In the data rows, 128 means zero.
Here are some points:
[230  76 255 175 161 189  64 159 135 106 172 105   0  57 159 168 104 153
 108  88 132  84   0 100 130 121 179 116 132  76 145  94]
[ 89 135  84 151  39 119 219 111  70 152  89  88 168 198  61 130  94 130
 184 222  82 162 254 115  80   0 170 136  55 148 208  89]
[116  91 152 134 134 143 138 117 129 148 108 152 123 137 131 118 152 115
 134 120 136  83 126 137 136 124 142 124 154 105 129 119]
[255 122 133 255 116 109 122 168 150 124 174  99  79 182  91 111  91 122
 157  98 223 188  75  55 165 120 160 199 106 104 120 168]
[119 255 147  68  77 161 130 172 138 178 135 125 135 162  78 206  79 132
  58 117  63 169 110  34 164 140 110 139  56 100 154 127]
[222 135 144 176 209 148 134 143 142 148 110 136 108 195 179  62 176 126
 134 139 180  31 109 110 133 115 198 122 168  88 130 143]
[106 133 159  69 145 149 112 137 150 129 118 134  73 121 124 137 116 137
  81 107 107  89 117 147 115 147 129 110 117  97 131 112]
[ 54 134 189   0 172  89  56 122  69 126  75  95  36  10 213 161  85 138
 109 115  96  81 189 103  58  51  72   0 103 149  37 187]
[169 160  62 127 127 129  87  87  59 146 170 106 194 113 132  69 136  42
 184 202 112  97 219 134 160 112 154 135 122 119 124 132]
[ 40  85  70 137 117 153 151 100 123 118 130 123 177  95 171 122 104 127
 185 147 109 158 117 177 158 148 115 100 113 169 186 170]
[130 116 107 101 175  78 140  79  91 134 118 130 155 134 178  76 107 112
 160 152 156  69 220 147 143 124 151 125 132 111  77 184]
[ 13 100  46  26 222 144 159 158 149 176 160  86  49  55 128 130  19 177
 108 253  49  62 220 188 170 205  94 255  24 111 108 156]
[ 98 113 135 116 126 148 123 109 110 131 107 104 139 117 149 129 162 112
 147 169 116 110 144 160 121  91  94 110 155 128 134 107]
[132  86 168 226 155 149  81 112 116  68 124 129 131 110 185  86 188  64
 201 136 129 133  65 108 108  91  98  88 195 146 165 125]
[109  91 156 106 125 164 136 133 104 104  98 135 106 119 154  86 134  98
 153 186 123 120 159 162  91  87 200  97 127 114 135 121]
[136 149  95  83 165 157 158 110 171 189 162  99  69  72 158 136  97 120
 134 200 117 103 174 138 174 167 136 205  99  97 128  94]
[124 137 179 149 139 156 128 125 139 126 103 131 128 160 121 138 139  94
 157 119 115 125 108 125 117  98 119 113 140 125 134 122]
[132 152 127 101  92  70 116 147 102 137 116 116 173 170 100  90 186 151
 128 127 136 145 152 133 130 119  92 143 205 126  87 154]
10 more points follow, each with its number after it:
[157 114  98 242  92  86 193 135 132  64 181 112 208 135 129 125  88 199
  93  45 169 149  50  82 170 125 104  59 112 157 158 139] 0
[114 165 154 172 112 156  99 123 109 125 124 140 163 148  56 137 147 107
 143 104 128 102  90 105 104  95 110 106 131 126 153 101] 1
[166 127  44 130  80  60  54 117 121 161 206  76 211 106 102  90 154 148
 149 186 142  78 141 112 174 180 110 134 131 206 125 124] 2
[136  60 203 208 176 173  59 115 137  57  99 124 107 122 165  98 203  89
 230 101 118 111  81 125  83  89  93  85 205 120 170 103] 3
[104 168 171 132 103 131 110  88 133 119 136 226 123 146  92 161 175 133
 102  68 106 121  63 130  53 163  75 135 175 126 111  99] 4
[103 147 159 186 104  96 205  62 125  92 142 172 173 145 132 147  77 119
 127  62 171 185 134 136 131 112 101 151 144 127 105 123] 5
[125  92 179 153 146 163 145 115 140 156  41 125 139 130 165 117 157  69
 116 106 116  78  53 190 133  81 181 148 149  73 148  99] 6
[121 124  84 131 121 109 207 134 123 114  94 117 131 137 182 120  68 161
 128 139 114  78 134 146 136 128 167 181 111 108 120 160] 7
[181 112 144 132 149 114 126 195 124 158  97 120  91 157 121 161 160 189
 140 109 145 135 124 113 138  88 123 121 186 144 101  99] 8
[ 52 124 154 161  94 183 112  96  93 104 164 104 143 105 105 125 145 125
 240 208 154 191 169 115  97 165 131  62  98 189 165 188] 9
Which three of these numbered points are nearest to each point below by angle, seen from the average point of the first points? Their numbers follow each, nearest first.
[143 163  89 125 129 126  99  96 125 136 143 117 163 137 130  89 153  95
 150 157 126  88 182 128 128 119 158 128 129 124 111 125] > 2 1 9
[121  79 184 188 128 171 104 117 110  82 148 137 111 105 164 110 180  84
 176 149 132 110  77 126  77 109  92 113 180 111 176 152] > 3 1 4
[ 90  73  26 124 166  92 238 181 116 102   6 125 165 190 221  94  47 197
  84 145 166 110 221 190 143 127 226 182 167  69 119 173] > 7 5 6
[143 121  86 108 148  96 132  87 105 158 163 150 172 125 187  61 115  86
 161 140 126 107 225 152 146 118 169 120 130 141  85 155] > 2 7 5
[148 227 151 215 125 113 145 114  69  98 121  98 203 119 156 201 112 116
 146 169 182 255 193 120 142  78 170 104 116 246 119  95] > 5 9 0
Here are 10 other points, each followed by its number:
[159 128 143  74 193  81  51 112 156 156 137 173 172 148 100  51 233 118
  92 103  98  54 146 113 164 150 138  96 208  76  63 123] 0
[185 129 164 105 148  63 135 134  85 108 107  92 190  67 212  90 121 168
  28  49 160 126 168 141  68  81 146 101 153 175 101  88] 1
[120 118 137 137 143 239  92 155 102 115 180  72  70 128  45 198 113  73
 198 255  83 166 210 131  70 186 187 131  29 166 180 184] 2
[128 135 115 110 132 112 128 128 119 132 125 131 166 130 105 134 116 122
 131 122 104 136 130 120 128 136 127 128 115 144 133 132] 3
[200 107 136 158 176 154 125 142 140 134 120 133 113 165 154  90 155 103
 141 140 143  80 110 106 165 105 149 120 155 105 137 135] 4
[ 84 130 106 126 134 133 178  99 145 131  84 158 159 152 152 139 120  99
 131 139 130 142 134 164 150 154 132 120 131 104 140 144] 5
[  5  32  57 170  91 126 184  60 122 111 129 127 203  95 206 122  65 139
 187 185 139 154  88 177 188 172 114  86 100 170 177 159] 6
[108 154 175 184 109 151 116 104 109 109 134 170 216 158  79 146 131  90
 143  96 118 146  66 104  96 107  99  66 107 139 158 119] 7
[128 128 113 114 107 112 123 123 127 136 127 132 175 124 117 133 107 120
 127 127 112 126 117 125 132 133 140 121 128 158 156 135] 8
[148 124 159 125 151 144  73 144 154 135 183 119  70  71 134 129 157 111
 158 153 112 129 103 136 125 177 137 142 137 130 120 113] 9
Which three of these numbered points are nearest to each point below by angle, seen from the average point of the first points? Their numbers follow each, nearest first.
[119 158 146 113 157 135  91 136 141 127 166  79 112  97  89 119 109 126
 157 140  85 159 135  96 104 126 129  72  84 104 109 175] > 2 9 7
[164 132 128  94 132  84 126 140 106 104 122  97 165  89 199 134 123 187
  46  61 169 113 158 171 120  65 145 123 150 133  96  83] > 1 8 0
[ 82  99 101 146 127 132 143 119 121 120 133 114 150 104 160 131 110 132
 145 142 123 127 139 149 126 136 124 133 118 131 139 146] > 6 5 8
[ 73 140 143 129  86 136 173 125 103 183  65 146 167 178  93 155 157 145
 107 140 177 161 146 169 133 129 143 146 197 121 134 111] > 5 8 3
[ 20 131 127  76 146  98 164  95 150 148 108 203 157  86 115 227 133 132
  97  80 111 119  72 181 165 218 107 164 161 109 115 105] > 5 3 8
